The rows below fall into families. The same turns and mirrors carry the whole set onto itself and the rows of a family onto each other. For each named row, which other rows are in its family? Write them in the order they are listed.
These 18 rows form 3 families of 6 rows each.
pudu: [ 26  26 -10  30  20 -20  42  -4  15 -21  -1  33  33  33 -37  49   7 -20
 -49   0  25  11  36  14 -40  -6  -6  45]
Baf: [ 13  16 -14  25  25 -24  29   9   9 -24  -1  53  16  45 -48  45   7 -13
 -48   1  14  14  42  17 -41   7  -6  44]
sagi: [ 21  16 -15  33  -9 -19  41 -13  29 -45   3  41  30  23 -45  43   2 -28
 -42   8  43  16  21  33 -25 -10   6  42]
daru: [  1  29 -39  34  12  -5  20 -11  19 -30 -10  53  15  25 -14  59  21 -17
 -24  -1  19   5  27  41 -24 -14 -13  28]
Fis: [-35 -24 -11 -25 -52  46  27 -22   7  17  13 -12  -3   3   9  26   2  -4
 -32  22  38  43   6 -27 -30   8  19  24]
ripeg: [ 11  18 -35  47  21  -7  28 -18  22 -43  -6  36  23  28 -12  48  18 -11
 -36   1  37   7  17  25 -41  -8  -9  41]
tufum: [-44 -40 -14 -25 -42  39  15  -8   3   6  14   2 -20  19  -4  15   1   7
 -35  24  35  47   9 -31 -39  26  21  30]
Tez: [-38 -13 -16 -34 -47  27  19 -19   1  17   1  11 -11  18  -1  15  12  -5
   3  17 -13  36 -11 -40 -17   3  16  17]
kop: [ 15  33 -13  18  13 -19  35   4  12 -11  -4  52  24  34 -39  58  11 -23
 -39  -2   8  10  45  28 -26  -9  -8  35]
Nutod: [-50 -24 -15 -37 -54  43  14  -6   2  22  10  11 -20  10   0  30   5  -3
 -23  20  20  43  17 -16 -19  13  18  17]
loze: [  7   4 -18  29  -2 -26  27   1  23 -51   3  60  12  37 -59  37   3 -20
 -41   9  35  20  26  35 -28   3   7  44]
pavid: [ -4  10 -40  40  24 -12  12  -2  16 -46  -7  59   4  41 -25  46  19  -5
 -31   1  22   9  27  31 -39   4  -9  38]
dimu: [ -4 -15 -18 -34 -55  40  20 -27  12  22  -6  -3  -2   3  -4   3  -6   3
 -29  32   7  48  -3 -33 -50   2   8  29]
kif: [-16 -27 -21 -34 -46  34   9 -15   8  14  -5  11 -18  17 -16  -5  -7  11
 -30  33   2  51   1 -33 -55  17  10  32]
Kono: [-38 -30 -16 -26 -35  21  17 -16  -1   2   4   9 -15  29  -9   2   9   6
  -6  19  -4  41 -16 -52 -34  18  19  29]
konup: [  7  22 -18  20 -14 -20  31  -3  24 -37  -1  60  17  27 -50  51   6 -30
 -33   5  26  14  31  47 -11 -12   4  33]
pobi: [-24 -18 -12 -22 -42  27  31 -29   5   9   4  -8   2  15   4   9   8  -3
  -6  18   4  37 -21 -53 -31   3  18  27]
kot: [-20 -12 -22 -45 -57  39  10 -16   8  28  -7  15 -16   9 -10   7  -4   2
 -20  30  -9  48   7 -21 -38   4   6  21]

Which other rows belong to the same family as Nutod? daru, Fis, ripeg, tufum, pavid
Which other rows belong to the same family as Baf? pudu, kop, dimu, kif, kot

